Some points:
[-36 28 113 -31 19 2 48 60 1 -10 9 34 -17 30 38 19 -27 -23 -17
 12 41 -25 -11 19 12 -23 48 46 -24 -28 -32 76]
[33 -17 -25 59 -19 -10 21 -23 2 -35 40 14 21 19 -12 127 -64 -34 21
 -11 -10 -22 13 -26 27 -1 -6 48 16 -43 13 -26]
[-40 12 -8 15 10 36 53 8 13 -22 127 64 -14 20 19 23 31 19 -46
 -16 56 -36 30 14 -91 -39 24 4 -21 1 12 -10]
[7 -43 47 41 -24 21 -43 -9 127 57 -13 -28 -54 -52 -25 -12 3 -15 -11
 -98 30 21 -2 -10 10 53 7 -39 50 6 20 -1]
[-40 32 27 46 55 33 -15 -1 -44 -17 -32 -28 15 -50 -48 -45 -41 17 -5
 -11 -15 3 -42 -3 -35 8 -24 80 -11 38 11 -44]
[-23 54 -33 -19 14 -27 -68 -19 -48 44 13 14 45 -62 -78 7 -89 5 -13
 -61 20 -2 -21 13 12 51 10 -12 0 75 12 -2]
[-14 50 41 -47 -43 -27 31 -20 22 -5 28 43 59 36 -4 85 31 98 42
 18 60 -83 -5 -29 -26 -62 -65 44 53 -10 -37 58]
[-37 10 -55 -51 54 1 -2 -43 -16 42 16 -9 5 -47 -55 -50 -66 -56 9
 76 27 -27 -8 4 40 35 -26 -33 -31 117 36 -8]
[13 -14 -12 50 14 4 -5 -9 28 -27 4 -56 43 18 -127
 45 27 -5 33 12 43 19 0 59 -6 21 3 -45 77 -57
 56 41]
[-16 38 -2 -20 -29 17 5 -20 -66 -39 -48 -82 20 -14 44 51 22 17 51
 -61 -63 69 -14 -24 22 31 -16 16 -59 6 -9 35]
[-127 -65 -27 61 12 -16 27 36 -15 -51 -42 4 -7 -72 54
 -26 -10 -27 36 16 30 20 23 7 -45 61 33 54 18 1
 19 -21]
[-42 53 35 -43 8 -32 -87 19 53 6 98 71 -20 58 19 36 31 15 11
 -24 -86 -41 41 -43 24 46 39 39 -22 -34 23 34]
[30 -9 -12 7 19 -82 21 -27 -10 0 65 85 11 -17 22 -5 -26 -22 13
 -63 33 7 -13 -35 -16 39 23 -7 -2 -37 -39 2]
[48 17 -9 83 -11 18 22 31 26 14 33 3 -24 -27 38 57 -5 -7 -48
 91 -47 1 -92 -14 -44 9 -16 37 31 8 38 38]
[27 12 66 62 -34 -7 -127 -63 -31 -14 54 24 -10 32 34
 45 0 5 31 20 24 15 57 -27 -42 -11 9 -36 -35 40
 -7 24]
[14 -19 50 -23 -28 65 51 -31 60 -36 5 -52 12 -2 11 -46 -5 7 8
 -82 -6 30 45 19 -1 3 16 55 9 -29 -56 -32]
[-34 28 34 -39 11 -71 79 16 -13 102 23 -34 13 38 38 91 58 7 58
 -21 28 27 -15 2 -20 -21 -71 20 -70 -56 14 -13]
[-5 -29 33 -40 0 -23 -6 -27 -1 8 30 38 -14 -1 24 -46 73 -5 19
 3 -30 -8 -32 21 4 -25 -2 85 38 -34 -21 17]
[-5 -57 -38 -62 16 -99 -16 -14 -61 19 -22 5 -16 -5 -29 -25 21 14 7
 -63 -54 -12 -47 21 -68 7 28 -10 62 46 27 -4]
[34 -25 -43 -15 -3 51 8 34 -26 59 -43 92 12 -18 9 22 83 -47 14
 -22 30 54 2 21 2 24 36 -39 -2 15 -73 -84]
[-12 15 -18 13 -8 -32 113 -45 32 -30 22 -35 -15 17 3
 -23 18 8 11 -23 47 -4 27 -127 23 -12 -7 1 3 27
 36 39]
[9 6 -20 -45 33 -23 -12 -25 -48 -52 -60 6 -39 -2 7 34 3 -13 -61
 -46 -35 -29 -1 52 15 -95 45 1 10 21 11 -78]
[-36 50 37 -4 -22 27 -25 -6 1 51 94 -47 25 -23 2 -22 -12 -1 -29
 -20 -58 14 27 15 1 25 -31 2 38 35 -69 17]
[59 -43 20 -60 57 2 -54 39 -25 -1 -46 -2 -32 -24 2 -7 -60 0 11
 47 15 43 56 -43 7 -10 4 10 12 60 31 -58]
[34 4 43 26 -7 23 -1 -25 24 -58 -23 22 -12 8 13 42 28 9 -4
 -32 29 15 -15 16 66 46 38 24 -15 7 93 -16]
[18 49 -30 43 16 -34 -61 28 103 -20 -35 58 -51 -13 -14 -15 -1 -21 -11
 -55 8 -43 -49 33 -13 -52 -26 17 7 76 -40 -6]
[44 -14 14 39 -32 -27 26 17 -14 35 -25 -63 11 -45 4 -62 39 54 41
 38 -28 5 49 -21 -6 -6 127 -17 43 -14 -23 -56]
[-14 -80 -19 -29 26 -28 36 32 -3 41 15 -48 40 56 83 -33 -80 0 13
 -5 -87 -62 -23 76 11 17 22 -97 -23 39 78 -62]
[-15 34 -34 -42 7 1 10 -2 -7 -14 27 40 -24 -29 15 53 -23 -5 -25
 -12 -64 74 -5 11 22 -67 55 34 6 -29 -21 82]
[15 24 -18 15 21 -2 1 -42 12 -23 -16 -26 24 2 -12 -13 22 -25 -7
 54 -19 -3 -15 3 6 -30 28 45 14 -62 -15 31]
[-91 -19 41 -62 -24 82 -11 15 -25 -14 -17 3 0 -59 -73
 22 -18 51 -20 42 11 -27 -16 -46 -46 3 -32 -116 -56 -10
 -11 -43]
[-3 26 -75 -1 -63 38 39 -9 56 -55 24 -29 78 25 -34 -10 -9 4 40
 36 -4 -3 53 19 -29 18 -5 12 5 -34 20 16]
[64 19 6 24 19 4 -29 98 -26 -44 -17 35 -16 -9 9 -14 58 -21 -16
 -56 -24 -64 18 10 -28 -10 -70 13 2 -37 45 112]
[-20 3 25 -69 -50 -2 3 -60 -39 -9 28 -11 23 -37 -15 -26 -6 -36 -14
 54 4 -38 0 -31 -10 54 4 -17 -62 13 21 -61]
[36 109 29 -55 63 -88 -22 15 -28 -26 -45 30 36 -17 -26 -79 -68 -30 -88
 5 13 -7 -8 61 -7 9 -10 5 21 16 -2 -34]
[47 -84 31 39 -127 -2 -8 5 -49 34 -51 3 29 -21 -20
 -30 -8 -23 16 19 14 -53 15 42 34 2 49 48 -14 16
 5 4]
[-45 -36 24 9 24 28 -1 -20 -29 -26 -4 -8 -5 12 -6 59 48 18 -2
 -45 -32 -31 1 11 32 -39 27 7 -93 40 -51 51]
[-48 15 -2 38 8 -16 -23 -10 -22 32 -96 12 13 127 14 -43 24 18 24
 35 32 17 -24 3 1 32 25 -33 83 -13 53 -7]
[9 -68 -55 11 26 5 -43 68 -20 87 -10 -1 33 72 -29
 -13 -95 -21 -4 -32 46 45 -1 -7 29 -127 26 31 6 42
 27 -6]
[-14 -6 40 48 22 -47 -20 -16 -50 51 37 -27 -4 -28 -30 -56 9 -18 -17
 110 -18 101 -32 -26 -7 -30 -41 -27 -60 5 -21 -12]
[-15 2 -57 -50 -24 -20 13 13 -5 -46 51 9 -6 -8 43 18 21 -28 34
 -25 -19 47 -4 6 -10 -16 21 11 -26 -14 -74 29]
[41 22 -1 21 -21 -19 109 -21 18 30 -55 36 -127 15 -30
 -4 -43 -17 53 16 -26 9 29 -1 -26 20 21 -14 -3 -30
 7 3]
[29 7 4 97 29 14 56 -53 55 -33 39 15 23 -28 65 18 -3 127 52
 27 19 -4 16 94 29 -43 -17 -42 8 -6 14 7]
[43 7 -18 -44 105 24 -22 2 -29 40 -38 -45 11 24 27 8 -29 46 40
 21 -14 -2 -43 18 -32 40 9 35 -36 79 -35 -29]
[25 -54 15 15 35 12 -6 -4 35 -16 -50 23 42 0 45
 17 -43 -24 24 -12 -28 -28 7 -113 -48 -34 -14 -18 33 -48
 -42 11]
[-78 76 -55 0 -126 24 -83 26 14 27 -65 -27 3 -16 47
 -19 13 4 -21 31 31 25 -5 22 -10 -13 -23 -15 33 -37
 25 -37]
[-4 -4 -19 7 117 46 14 -24 93 71 -40 -53 4 -80 12 8 87 -89 3
 27 28 -18 57 -2 -10 -26 10 -27 48 -53 69 8]
[31 17 60 -37 -27 66 31 -2 -24 -11 55 81 45 -11 -24
 -33 34 34 -8 14 -12 1 -68 -6 41 19 -7 -25 -108 -35
 -58 -4]
[56 -6 33 12 -12 28 60 75 13 3 -30 -68 49 18 -30 17 22 21 -19
 -18 14 29 6 23 -35 68 19 -22 67 -17 8 42]
[24 -3 25 -11 -67 -44 41 88 26 -80 18 0 31 -16 8 -19 94 -37 22
 8 0 48 9 -25 37 -32 -8 -11 -49 30 5 -25]
[-48 28 9 -17 5 4 1 51 -89 2 37 -9 -46 -58 -8 -16 16 18 -28
 6 21 -40 -8 -33 127 26 -60 -13 67 -19 -16 -32]
[20 -15 -12 -54 -30 -1 -59 37 -36 -7 17 -35 -127 8 -25
 -51 -23 -20 111 26 9 -40 -2 28 -5 -25 -1 -51 -35 14
 -27 13]
[-88 35 -15 41 -33 30 41 -38 -23 38 -10 34 41 6 -75
 -55 -20 53 -73 12 -117 -44 53 -22 29 7 -126 -10 -62 15
 -57 -14]
[59 -102 -104 16 -36 4 9 -6 -19 70 -18 -68 -1 23 43
 -23 15 18 -116 13 57 -6 17 7 -26 64 -17 15 -35 -31
 -23 0]
[-7 -91 -48 -56 25 -97 -84 14 2 8 -73 41 -31 -21 -34 16 -15 75 -69
 41 7 51 47 18 3 45 -18 19 -18 19 -3 -35]
[15 -38 -12 8 18 23 17 -49 63 -95 12 4 42 96 -24 26 16 -26 -35
 35 32 -66 7 -11 22 5 -23 -34 82 24 -45 48]
[28 67 -27 87 -7 23 -12 -6 -2 -15 -53 -71 34 77 44 11 -36 -45 -14
 -4 58 -25 63 14 -9 6 7 -49 -2 -73 -11 -19]
[25 -7 2 -16 18 80 14 -38 -39 -8 -3 51 -3 -6 98 -49 -13 -29 -6
 -4 -19 98 21 6 12 0 -48 -24 31 -10 74 62]
[31 1 -1 7 15 42 -41 -21 44 -34 44 -33 -91 51 -4
 -3 -5 2 -22 -42 -5 6 -127 -40 -7 -37 -6 23 0 -32
 14 -24]
Along one direction, these points spread out more than along any other. Take the direction at right angles to it along which they spread out most. Then take the direction at right angles to both along which they spread out most. Go by this last direction. How far along it is each point below, from 0 to 99? 50 is the average, and the first point above lies past it. One standard deviation of the points above along it is 16.
[15 24 -18 15 21 -2 1 -42 12 -23 -16 -26 24 2 -12 -13 22 -25 -7
 54 -19 -3 -15 3 6 -30 28 45 14 -62 -15 31] 49
[-78 76 -55 0 -126 24 -83 26 14 27 -65 -27 3 -16 47
 -19 13 4 -21 31 31 25 -5 22 -10 -13 -23 -15 33 -37
 25 -37] 31
[9 -68 -55 11 26 5 -43 68 -20 87 -10 -1 33 72 -29
 -13 -95 -21 -4 -32 46 45 -1 -7 29 -127 26 31 6 42
 27 -6] 75
[14 -19 50 -23 -28 65 51 -31 60 -36 5 -52 12 -2 11 -46 -5 7 8
 -82 -6 30 45 19 -1 3 16 55 9 -29 -56 -32] 42
[48 17 -9 83 -11 18 22 31 26 14 33 3 -24 -27 38 57 -5 -7 -48
 91 -47 1 -92 -14 -44 9 -16 37 31 8 38 38] 53
[-42 53 35 -43 8 -32 -87 19 53 6 98 71 -20 58 19 36 31 15 11
 -24 -86 -41 41 -43 24 46 39 39 -22 -34 23 34] 73
[59 -43 20 -60 57 2 -54 39 -25 -1 -46 -2 -32 -24 2 -7 -60 0 11
 47 15 43 56 -43 7 -10 4 10 12 60 31 -58] 66
[15 -38 -12 8 18 23 17 -49 63 -95 12 4 42 96 -24 26 16 -26 -35
 35 32 -66 7 -11 22 5 -23 -34 82 24 -45 48] 47
[-14 -6 40 48 22 -47 -20 -16 -50 51 37 -27 -4 -28 -30 -56 9 -18 -17
 110 -18 101 -32 -26 -7 -30 -41 -27 -60 5 -21 -12] 32
[-40 32 27 46 55 33 -15 -1 -44 -17 -32 -28 15 -50 -48 -45 -41 17 -5
 -11 -15 3 -42 -3 -35 8 -24 80 -11 38 11 -44] 46
[-45 -36 24 9 24 28 -1 -20 -29 -26 -4 -8 -5 12 -6 59 48 18 -2
 -45 -32 -31 1 11 32 -39 27 7 -93 40 -51 51] 56
[-16 38 -2 -20 -29 17 5 -20 -66 -39 -48 -82 20 -14 44 51 22 17 51
 -61 -63 69 -14 -24 22 31 -16 16 -59 6 -9 35] 42
